rotation ticks, each row followed by its count of ticks:
The counts run from 0 to 214.
[ -2   9 -17 -27   0  24   4  11  11  -9 -16  30  12  -5 -13  49   0   3
 -21   0   4 -19  27  20  13  -7  13 -10  -7   0   5 -24  -8 -23   6   9
 -19  18 -14  26   2  32 -11 -11 -18   6  -2  20  32  24  21 -11  12 -10
  -4   0 -18 -14  -6 -12   4  -2  12  16 -21  -1  -8  30 -11 -23 -48 -28
  48   8   1   6  21] => 187
[-12  21   6  13 -10 -28  -5  26  -2  -8 -15  37  16   3  -7  43 -15  15
 -21   7  14 -41  43 -10  -3  11   7  -3 -11  10  -2  15  34 -13  15  12
   8  10 -37  12  -6  10 -17   8 -17 -13  13   8  18  17  33  33  12 -11
   0  28  -2  -3 -14   5   9 -11   8   0 -25   3  -7  16  -1  24 -38 -22
  27  -5  -6   3  26] => 94
[-21  -2   7  -7  13   2   5  15  12  -9 -11   2   5   1  14  53 -10   6
 -15   7   4 -15   6 -14  -3   5   6  -1 -12  18  17  -7   0 -22   6   9
  -2  16   1  13   1  31  -5 -11 -18   2  -2   9   9   9  33  11  -4  -7
  -9 -15 -31 -21   0 -11  -9  31   9  23   3  -8   4  45  -5 -25 -59 -26
  59  22   9  24  29] => 61
[ -5  20 -14 -37  -4  13  -5  10  17 -13 -11  24  19  14 -16  31   2  32
  -6  11  26 -13  39  13  10 -10  16 -17   1  -5  -1  -5  -1  -6  15  24
  -5  13 -27  35 -11  15  -9 -16 -17   7 -15  14  12   8  34  24   3 -24
   1   8  -9 -14  -8  -1   8  -6  19  -3 -19  -2   2  25 -15 -19 -38 -51
  41  12 -18   2  28] => 35
[  0   8  -6 -17  -7  30 -14  25  47  12  -2  18   0  -5  -6  29   0  24
   1  35  22  -7  32  36 -10  -6   7   6  19  -5  -2  23   9 -24  29  30
  -3  20  -7  19  -6  15 -26  -2 -21   5   3   7  -1   7  30  24   2 -10
 -28  -4  -6 -30 -18  10  -4 -24  12   3  -9  21  30  19  -7  -2 -23 -29
  38  -6  -1   3  16] => 28
[  1  30   4   0  -8   9 -12  31  16  11  -4  41  17  10  20  55 -18  25
   4   9  38 -22  10  -2   6 -16   0  10   3 -10   7  22  35 -20  13  27
  16  10 -11   5  11  18 -29   4   7  -9  25   2  -3   1  37  22  10 -22
  10   8 -12  -4  -4   9   4  -6  14  -4 -17   5   9  26 -12 -11 -41 -18
  30   1  -4  10  24] => 98
[-11   7  -5  -4  -2 -11 -10  10  14   7  -2  16  -9 -16  -2  28  -4  -2
 -24  14  -9 -26  41  10 -13  24   2   7   1   9  -1  10  20 -39  37  22
 -29  14 -16  -6   4   2  -9  -1 -36   6   8   8  45   7  27  19   7   1
 -29   8   6 -15 -26   6   0 -29  23  14 -13   9  10  25  -7   9 -30 -38
  40 -10  18  17  13] => 12
[-34   5  -2 -14   6   4  -2  15   7 -11  -7  -3   6 -20  -2  49  -4  15
 -20   7   7 -20  18 -16  -5  -3  -5  -8  -7  16   2  -8  -4 -38  12   4
 -14  24 -16  21  -3  18   2   4 -22  16  -3   3  11  12  24  16  -3  -8
  -4   1 -38 -12  -1  -4 -12  18   3  17   1   8   9  34  -5 -19 -62 -36
  48  13  24  27  23] => 63
[ -2  17 -13   5   1   5 -18  10  20  23  -6  38  12   7   4  52  24   3
 -47  -6 -23 -14  14  14 -16 -12  22   4  11  -8   3  16   8  -1  27   9
  -9  43  -2  -1 -20  16  -5  -8 -13   8  39  14  28   3  32   9  -8  -8
 -31 -11 -13 -18 -10  -5  -6   3   4   1 -15 -10  18  17   4   5 -26 -21
  47   8   7  14  10] => 129
[-19  22   5   7 -14   9 -28  20  32   6   6  46  19   7  10  36   5 -11
 -37   7 -14 -31  26  16 -17 -19   5   3  16  -8   4  17  21 -23  32  23
 -22  16  -3  -3 -10  16  -7  12 -13   9  26  18  30   8  31  24   8 -13
 -37  17  12  -6 -19   3   7  -5  25   2 -18  -9  19  16 -19  10 -12 -29
  21   9   5  10  20] => 138
[-24  -1   7 -14  -4 -10  -8  17  23 -19   6  27   4 -21   2  19   3  25
 -14  48  10 -24  31  -3   2  15  11 -17  -3   2  -6  -8  14 -18  29  29
  -9   8 -27  -1 -10  10 -31   0 -33   5  22   8  35   3  41  26 -17   1
 -18   2   2   1 -21   7  -3 -37  20   4  -1   9  13  12   1  14 -33 -34
  41  -5   1   5   4] => 165
[-16  20 -10  -9 -20   4  -5   6  13   8   2  26   3  -9 -15  39  -5  18
 -10  17  32 -14  38   4   5  -1 -13 -11  -8  -8  -9  -7  18 -58  32  24
  -3  15 -29   6  11  11 -10  30 -24   1  -2   2   0  11  25  20  12  -4
 -11   7 -10 -25 -16   3 -12  -2   7  -3  -7  24  13  22 -22  -2 -42 -20
  43   6   5   9  31] => 207
[ -2  21   1   6  19 -22   3  26  13  11  -3  41  -3  -4  13  51  -6  13
 -18  -8  13 -33   6 -10   1  19  28  -6 -14   3   0   1  20  -4  27  20
  18  20 -10 -13   1   5 -17 -17 -12   1  23  23  30  -2  45  27 -22   6
   0 -22  -4  -5  -9   2  -3  -4  14  10 -15  -7   5  31   3   7 -46 -11
  50  -2   0  18  18] => 113
[  2  13 -11 -36  -5   9   2  22  12 -13 -19  27  13  22 -17  33   1  28
 -17   7  21 -16  37  23   9   6  20 -19  -3   3  -5  -5  -1  -3  12  18
   2  12 -26  24 -13  10 -14 -20 -14   5 -21  17  14  14  37  20  -2 -19
   2   6 -12 -22 -11  -2   9 -11  19   1 -19  -1   6  25  -9 -15 -37 -45
  41   9 -21   4  35] => 34
[ -3   6   5 -21 -13   7  -6  17   9   8   7  25  19  18  13  47   6  -8
 -39   5 -21  -7  10   7  -7   3   3  -2   1  -5  30 -11  17 -20  13  18
 -25  17 -17 -12  -5   0 -15 -27 -25   1  26  11  48  11  40  -7  -4  -5
 -13   1 -18  -2 -15  -7   4  -1  22   8 -12 -15   7  28  -6 -16 -36 -47
  44  12   1  12  11] => 5
[ -2   1 -14 -25   1  23  -6   8  34  15  -3  23  10  -1  12  39   4  36
   0  37  19  -2  11   4  19   5  18  -5   3  -9   4   5  -4  -4  20  29
  -6  15   0  16   4  33 -30 -21 -11  -2  23  13  20   1  30  11   0 -18
 -16 -27 -16 -14  -6  -4  -5 -15  24  -1  -5  -3  13  24  -5 -25 -38 -42
  53  -2   2  18   5] => 170
[-25  42  -7 -19  11   6  -9   8  17  28   1  24  22   0  -2  45   7  24
 -23  -3  -1 -21  -6 -16 -11 -13   4   6   7  -8   2  16   9   3  27  19
 -10  43 -17  15 -13  16  -4 -13 -12  16  32   5  21  -6  36  20 -14 -15
  -5   3 -18  11   7  -4  -3  12  -1  -5  -8   4  10  27   1 -20 -50 -39
  40   4  16  18   4] => 118
[ -9  20  -4  -8 -12   2   1   7  10   3  -2  19   3  -8 -16  37 -19  15
  -9  16  34 -21  42   5   4   2  -7  -9  -4   3  -7 -16  10 -56  20  20
   5  16 -28  -2  15   4  -4  25 -26   7 -13   0   7  13  24  12  12  -1
  -4  13 -10 -31 -11  -6 -11   0  11   5  -3  27   7  23 -18  -8 -49 -20
  48   7   0  15  34] => 206
[-18   2   7   2   5  -4 -10  16  23   5   3  17   7  10  17  56  17 -10
 -14  32  -6  -7   8 -19  -4   4   9   5 -20   3  11 -15  27 -21  24  22
   2  15  -1  21   2  26 -21  -5 -19  -6  24  20   5   7  30  24  -4  -4
 -28 -30 -13  -8  -6  -7  -4  26   7  15 -13 -16   9  29 -22  -6 -43 -23
  45   9  -4  -4  23] => 58
[-24  12  -3  -5  13 -13  12   5  14 -18  -2  18 -11  -5   7  24  -6  13
  -6  17  20 -37  30 -15  12  -1  13  -1 -26  15  -1 -20   3 -23  13  16
   3  11 -18  24   4  34 -11  -6 -26  -1 -16   9  19  13  34  16  15 -12
  -1   1  -6 -19 -21 -15  -6   0  24  22 -11   0  -2  35 -15  -9 -54 -12
  57   5  -6  10  22] => 52
[-13   3   8 -11 -29  10 -10  12  17   5  -7  20  29  16 -14  40  -9  -2
 -21  21  -6  -3  31   7 -35  -3  11   6  -2  12  10 -13  22 -32   7  23
 -13  44 -13  15 -13   9  -8  -6 -38  -3   9   3  -5   9  30  12   5  -2
 -33   3 -20 -28  -6 -12  -1  21 -14  11  -8   7   9  29   1  -6 -45 -22
  45  23 -16  -5  29] => 201
[ 12   7 -12 -23 -12  26  -6  19  28  24  -6  18  14  12  18  41 -14   7
 -11  12   0  -4  18  26  -5   8  11  11  16   0  12  21   7 -26  33  29
 -14  14   4   6  11  10 -11 -19 -10   6   7  14  19   0  30   9   0 -14
 -23  -8 -11 -27  -2   5  14  -4  18   6 -12  -2  19  35 -16 -28 -29 -54
  37   2  12  17  26] => 17
[ -5  23  -4   4 -21   2 -16   7  19  21   4  28  13  12  -8  50  11  11
 -16  28  17   4  37   0  -8   1  -1  -3  -6 -16  -4  -7  32 -43  39  27
   3  19 -19   5   4   2 -19  21 -18 -10  19   4   0  10  19  31   7   6
 -26 -10  -6 -28 -12   4  -6  -2   1  -4 -10  17  14  19 -24  -1 -31 -20
  41  11  -6  -3  30] => 209
[-11   4  -2 -12 -25  15 -16  10  20   7 -12  21  25  16 -16  49  -3  -2
 -18  16  -6   1  30  12 -27  -6   0   4  -2  -1  10 -12  24 -36  12  22
 -21  38 -10  17 -12  12 -11  -2 -27  -1  13   9 -12   5  24   6   5  -1
 -27  -3 -24 -17  -6  -3  -4  21 -10   7 -13  11  20  29  -9 -12 -45 -32
  40  16  -8  -3  30] => 200
[-17  48  -4 -20  -7   5   6  14  16  12  13  33  20  -9   6  38  -1  34
 -11   8  30 -37   4 -16   1 -13  -5  12  -9   3   0   5  25 -14  15  15
  16  37 -27  15   8   6 -10  -6 -13  -1  19  -2  23   3  43   4   9 -19
  21  13  -7   3   1  -1  -1 -10  16   2 -13  21  -3  30  -6 -14 -53 -22
  37   1  -1  12  -1] => 107
[-44  10  -3  -7  -7   4  -3  10  13  -4   3   4  15 -21  -8  49  16   4
 -22  19  -2 -17  20 -19  -9  -9  -7  -6 -12  14  -3 -14   8 -42  30  -1
 -19  34 -27  27  -1  17  -1  14 -28  17  22   5  17  21  21  21  -1   3
 -12   4 -18  -7  -2  -3 -11  14  -4  15  -7  15   9  24 -16  -4 -53 -33
  37   6  20  24  16] => 65
[-16  12   7 -24 -10  16  -3  12  20  -5  -2  12  21   3  10   7 -28  42
  -1  39  17 -19  17  -6 -13   0   9  -1  15   8   7  11   1 -13   5  26
  -6  19 -15  12  -3  21 -25 -18 -27   9   3 -10  19  -3  44   9   2 -28
 -12  13 -14  -9 -10   0  -2 -12  18   2  11   5  14  30  -2 -23 -48 -48
  45  19  -2  22   7] => 161
[ -8  10  -2 -24  -5  16  -2  16  25   4   6  36  10  -1  18  36  10  23
 -13  40  20 -11  18   5  24  13  15 -13   0 -11   5  -8   3  -6  28  20
   1   4  -8   3  10  20 -36 -17 -14  -1  25  21  39  14  38  17 -11  -7
  -7 -20   0 -17 -12   2  -2 -27  30   8 -13  -2   8  14 -15 -11 -27 -38
  45   4  -8   9   4] => 168
[  8   3   1   5  -5   7 -13  32  27  -8  -8  34   6  13  17  32 -26  14
 -24 -11  -3 -25  20  30  -5 -13  12   3  27   5   8  18   8 -23  -2  20
  -4   9   6 -16  -7   9 -10 -11  -3   0   8   5  16  -5  38  -5   3 -19
 -19  -1 -17 -27 -26   6  -6  -9  27   9   0  -9  19  31   2  -9 -33 -27
  52  19   5  27  28] => 142
[-22  -2   1   1   0  -1 -12  15  29   6   7  20   7   6  18  56  20  -6
 -15  31  -4 -10  11 -21   0  -5   2   4 -20  -1   6 -15  25 -29  31  30
 -10  18  -4  24  -3  25 -16   2 -19  -4  27  25   3   3  21  28   0   2
 -22 -24 -11  -3 -13  -4  -3  12   7   7 -16  -6  16  30 -23  -4 -39 -24
  42   1   3   0  24] => 57
[-11  22  -6  17  -2 -24 -13  25  -8   0 -33  22  11  -2 -17  41 -15  30
 -10   8   7 -31  39  -8 -12   2  12   5   0  15  -8  20  26 -13   4  18
   1  27 -35  22 -18  15 -15   5 -13  -9  12  -3  -3   2  32  27  19 -14
  -9  23 -15  -8 -20   7   0  -7 -10  -4 -16  18   4  21  10  22 -43 -24
  39  -2   9  12  25] => 92
[-10  17 -20 -31  -6  30  -6   5  18   1 -12  25  13  -4 -17  42   2   5
 -14   7   2 -23  31  13   8 -16   7   1  -6   4   4 -14  -5 -24  10   8
 -26  32 -15  36   0  37  -7 -13 -18  10  -1  16  22  20  18  -2  25 -17
  -5   4 -17 -11  -7 -15   1  -1   7   7 -29   9  -7  33 -17 -28 -45 -35
  43   0   6  11  16] => 188
[ -8  -2  24   2  10 -10  -6  30  30 -24 -12  26 -11   8   5  30  -7   3
  -7  31  28 -35  24   6  -6  -4  17  -9  -3   9   3  -4  13 -11  15  30
  -1   1 -15  11 -19  23 -27  -1 -26  -6 -10  15   2  17  46  35  -3  -7
 -16  -2   4 -11 -27  -6  -9  -6  24  19 -10  -7  13  27  -6  10 -32 -14
  45  -1 -25  -2  30] => 41
[-10  21  -2  18  11 -16  -2  19  23  20   9  39  -5 -13  12  45   3  15
  -8  14  12 -34  10 -14 -14  12  16  14 -12   6  -3  17  35  -7  31  27
  16  36 -11   1   0  14 -24  -3 -22  -7  33   5  16 -14  37  29 -10   0
 -14 -12  -3  -5 -14   4 -11  -9   6   6  -9  10  13  30  11  12 -42  -2
  46  -9   5  12   2] => 111
[ -4  20  -1 -21  -2  19   0   2  13  18  -2  17  14  -1  14  22 -12  12
 -23  16  -4 -18  18  -1 -14   0   5  23  13   7  25  10   3 -27   9  15
 -18  28 -10   6   9  14  -4 -21 -29   4   7  -6  43  13  33 -13  22 -24
 -16  15 -14 -23 -14 -14  -7  -7  18   7  -2   6   8  37  -5 -27 -43 -43
  49   9  15  21   8] => 8
[-26  15   8 -13  -3  13 -20  18  30  -2  -8  19  13   8  -8  18   2  18
   3  38  18 -20  29   0 -12 -20   7   5   3  -5  -3   8  13  -7  24  31
 -13  18 -20  37 -25  26 -22  -4 -33   2  -1   3  -5  12  35  43  16 -26
 -24  15   0 -11 -17  -5  -1  -7   6  -3 -14   5  16  22  -9  -6 -35 -37
  34  -5 -15  -8  25] => 38
[ -7   4  -2 -16 -21  25 -22  14  20  11 -12  25  31  12 -19  55  -2  -3
 -16   9   2   0  25  18 -15 -18  -1  -2  -6 -11   6  -8  19 -45  17  28
 -23  35  -9  13 -10  10 -15   1 -18   4  11  14 -14   2  21   7   4  -1
 -23  -3 -30 -11  -5  -2   0  23  -5  -3 -14   9  12  33 -19 -18 -44 -31
  38  13   1   3  37] => 199
[ -5  17   7 -22 -14  13  -3  10  14   6   3  27  18  18  18  40   1  -2
 -39   7 -13  -9  12  10  -7   0   2   9   5  -1  30  -5  10 -16  10  12
 -21  22 -15  -6   2   4 -10 -30 -26  -1  19   1  54  15  39 -13   4 -11
 -14   5 -17 -15  -9 -10   4   0  25   7  -4 -10   5  29  -9 -22 -39 -46
  43  14  -2  10   7] => 6
[-12   4 -18   2  -2  -6 -11  16  -3  10 -22   6  17  -6 -12  71  10  13
 -27   3  -2  -4  35  -2   0   8  10 -18  -4   9 -10   9   7 -29  26   2
 -17  25 -14  16  -5  12  -5   6  -7   8  23  16   4  11  13  28  -7   3
 -15  -8 -29 -23   2   6   4  12  -9   3 -14   2   9  20  -9   5 -43 -42
  41   7  23  25  38] => 74
[  6   3  -8  -4  -5   3 -14  29  23  -8 -17  29   8   6   9  34 -27  21
 -20 -19   1 -24  22  27  -3 -20  10  -6  18   3   6  16   6 -29  -6  21
 -13  17   0 -11 -11  12 -10  -5  -3  10   2   7  17 -10  39  -5   8 -21
 -12   7 -17 -21 -27  10  -2 -12  31   2   3  -3  24  31   2  -5 -42 -34
  53  21  12  25  29] => 143
[ -3  11  11  10 -18  -5 -18  43   8  -6 -16  32   7  -9 -10  73  -2   9
 -23   8  16 -19  36  13   1  -4  -2 -13   8   0   1  13  26 -32  19   6
  -2  14 -27  -2  -6   7 -21  24 -14  -5  28  11   4  22  22  30  -6   6
 -14  10 -17 -18 -16  18  -5  -9  -1   8 -20   4   6  12  -4  30 -29 -12
  34   2   9  18  29] => 84
[  6   6   8   2  -9   8 -15  33  32  -5  -5  39  11  18  25  34 -24   2
 -23  -6  -4 -29  23  29 -10 -11  12   5  26   0  16  17  13 -18  10  23
  -4  13   8 -17  -2  14 -12 -10  -3   0  15  12  24   1  41  -3   5 -15
 -25   0  -7 -27 -24   0  -4  -4  31   8  -3 -13  15  24   2  -2 -22 -20
  43  20   3  18  27] => 141
[ -9  14  -7  -8   3   1  -5   1  15  12  -5  10  -5 -17   6  19 -13  15
 -15  12  -8 -22  29   3 -18  10   3  16   7  11   5  14   5 -38  18  22
 -28  26 -17   9   1  16  -6  -7 -32   7   2  -8  41   1  31   3  20 -19
 -26  14  -7 -16 -25  -7  -6 -22  19  11   0  15  12  34  -3  -7 -44 -39
  44  -6  26  25   1] => 10
[ -7  -4 -14  -6 -13 -11 -22  29  24  -2 -11  27   3  -3  11  24 -18  23
   0  16   8 -18  28   3   4  10   4 -13  -2  -8 -13  13  21 -39  21  44
 -10   6  -2  -6 -12   3 -22   3  -8   0  15  10  13 -26  34  29   0  -8
 -22  -5   1  -5 -28  17   4 -24  25 -13   2   5  30  27 -14   5 -40 -43
  41  -1  14  18  23] => 154
[-16  -4  10   7   7   0  -4  17  25   0   0  13  11  15  20  52   9  -3
 -17  20  -6 -11   3 -15  -8   4  14   3 -16  11  16 -10  17 -17  21  18
   0  16   2  12   0  30 -16 -13 -20  -7  18  15   4  13  32  23  -8   1
 -18 -29 -17 -20  -4 -12  -5  26   7  23  -9 -19  10  37 -12 -14 -46 -23
  50  13  -6  10  30] => 59
[ 13  15   4  -4 -22  10  -8  33  10  -1 -16  34  32  15   3  69  -4  25
 -28   2  19 -10  28  15   6 -11   7  -5  13  -1  14  12  22 -10  11   4
  24  14 -18   2  10  11 -21   0   3 -14  28   8   7  28  26   3  12  -5
   6  -2 -26 -35  -5  14   5  -1   4   7 -19  -4  -2  15  -4   3 -31 -30
  36  17 -11   5  29] => 87
[-25  31  22   9  15  -5  -1  14  22   9   3  30  10  -9   4  27  -5   5
 -32   6  -6 -50   7  -7 -32  -1  22  12   4   9   7  13   4   6  27   8
   1  42 -14   0  -7  22  -5  -7 -35  15  28   5  36   8  46  26 -13 -10
 -22   9  -7  -2  -3 -15 -14   2   6  16 -11  -9   5  23  15   2 -40 -15
  42   5   3  22   4] => 121
[-17  31  12  -1  18  -3   1  20  22   0   5  36  -4 -20  18  35  -8   5
 -30  -6  13 -51  11   9  -6  -4  13   3  10   8   1  13  -3  -5  26   4
   3  23 -12 -19   1  22  -9  -1 -24  18  11   8  44  13  45  16 -18  -8
  -9   9  -1 -11  -8  -8 -17  -5  21  22  -8  -3   3  24   6   3 -40  -9
  44   5  12  31   9] => 123
[-17  -3   5 -17  12  -7  -7  10   2  -7 -24  13   7  -8 -14  30   3  12
 -13  28  -8 -18  24 -10  -3  19  27 -15 -13   6   0  -3  -1   2  15  17
 -32  23 -23  21 -21  23 -22 -22 -35  11  13  16  29   7  35  26 -16  -8
 -24   2 -15   6 -11  -6  -1 -11  10   6 -10  -8   2  23  11   0 -47 -41
  46  -9   4  12  11] => 174
[-14  -1  12  10  -1   4  -8  12  17   1 -18  32  -5   2  -6  40 -15 -18
  -5  19   0 -39  42  13 -15   9  22   9 -10  10   0  -4  18 -33  23  23
 -19  20  -6  11   4  29 -14   6 -37   2  -3  23  13  22  23  31   9  -1
 -35  -2   6 -23 -22 -14   1  11   6  19 -21  -1  -3  30 -12   1 -40  -8
  40  -3  -3   2  35] => 193
[ -2   3  -4 -24 -11  24 -14  21  23   3 -13  30  11   4  -7  62 -13  -8
 -10  -5  20 -15  21  22   7 -11  -4 -13 -12  -8   3 -12  10 -53  16  25
 -19  11   2   4   9  12 -12  11 -10   8  -6  23  -4   5  20  12   4  -1
 -12  -7 -19 -14  -6   1   1  13  12   3 -16   2   1  34 -25 -18 -46 -28
  39  11   2  13  43] => 197
[ -4  -1  -3 -22  -2   5  -9  20  20  12 -20  -3   9   2 -14  25 -12   7
 -10   7 -12  -5  26  20 -37  13  15   8  12   9   3  27   7 -18  21  24
 -29  29 -10  13 -19   3  -7 -26 -31  14  -2   0  14  -7  34  22 -12 -16
 -27   6  -9 -20 -10   5   8  -6   2   8  -7   8  17  32   4 -12 -41 -58
  38   0  20  18  21] => 20
